[[126 108 123 125 112 127  99 126 146]
 [112 147 131 127 134 145 132 126 119]
 [119 119 118 115 106 131 107 127 138]
 [127 125 124 113 111 121 120 144 126]
 [125 129 131 118 121 123 123 141 125]
 [136 110 131 143 126 123 110 126 151]
 [108 141 127 123 127 144 123 128 119]
 [125 110 118 120 107 129 105 124 146]
 [125 146 132 136 143 141 144 119 124]
 [133 148 119 136 137 142 144 117 127]
 [138 110 130 123 113 115 113 135 139]
 [108 143 128 124 129 145 125 128 118]
 [137 122 147 124 137 113 116 151 139]
 [139 114 133 147 128 122 112 125 157]
 [139 121 147 126 138 112 116 150 141]]
The maximum: 157
The bottom entry of the column that holds the smallest entry is 116
The second entry on the diagonal from the top-right corner -> 126
Which number is the bottom-right entry?
A: 141
The first entry, reading row by row: 126
Which number is the entry in the top-right corner?
A: 146
The entry directly above the centre entry -> 127
The entry in the bottom-left corner: 139
The entry directly above the largest entry -> 139
The largest entry in the last row: 150
The entry just left of the smallest entry -> 127
The 3rd entry on the main diagonal is 118
Which number is the entry just left of the largest entry?
A: 125
The entry just right of 135 is 139
Which number is the fifth entry, reading row by row?
A: 112
The 4th-last entry, reading row by row -> 112
The minimum -> 99
Which number is the smallest entry in the last column?
A: 118
Which number is the entry just left of the centre entry?
A: 120
Which number is the entry just right of the smallest entry?
A: 126
The 2nd entry on the main diagonal -> 147
The first entry in the row that holds the largest entry -> 139

[[129 133 129 120 135 133 135 126 118 138 112 121 134 136 129]
 [128 123 127 118 112 120 113 143 133 135 132 132 142 138 151]]
Give the second largest entry.
A: 143
The last entry of the largest entry's row is 151
The smallest entry in the last column is 129
The 5th entry, reading row by row is 135
Give the smallest entry in the first row.
A: 112
The second-last entry, reading row by row is 138
Give the third largest entry.
A: 142
The top-left entry: 129
The entry in the bottom-left corner: 128
Give the entry directly above 123.
A: 133

Read these off the grid that follows.
1) Give the first entry, reading row by row.
2) Give the second entry on the main diagonal.
3) Give the entry directly above the largest entry.
4) Give the largest entry in the last row.
5) Give the bottom-left entry.
6) Give the entry in the top-right corner.
7) Give the entry directly below 137.
8) Give the last entry in the row that holds the largest entry.
[[134 136 123 125 131 123 135 127 136]
 [124 126 131 136 117 125 134 138 115]
 [125 134 123 133 122 117 134 136 128]
 [127 127 132 137 115 125 141 140 111]
 [121 125 130 135 120 125 129 135 118]
 [144 130 135 126 125 134 154 133 118]]
1) 134
2) 126
3) 129
4) 154
5) 144
6) 136
7) 135
8) 118

[[131 126 125 146 133]
 [114 127 147 121 128]
 [113 125 152 120 130]
 [113 124 152 121 130]
 [115 128 142 128 127]
 [131 127 126 146 133]
 [118 128 134 142 131]
 [136 125 121 145 131]
 [141 124 114 137 126]
 [113 127 150 119 129]
 [113 127 150 119 129]
 [140 124 115 140 127]
 [113 125 151 119 130]]
Rows and columns are numbered from 0.
The bottom-left entry: 113
Report the entry at row 0, column 2.
A: 125
Report the entry in the bottom-right corner.
A: 130
The entry in row 2 and column 1 -> 125
Report the entry at row 1, column 0.
A: 114
Report the entry in the top-left corner.
A: 131
The entry directly above the centre entry is 126
Report the entry just left of 137.
A: 114
Report the entry in row 0 and column 1.
A: 126
Report the entry in row 2 and column 0.
A: 113
Report the entry at row 2, column 2.
A: 152
Report the entry directly below the centre entry.
A: 121
Report the centre entry.
A: 134
Report the top-right entry.
A: 133
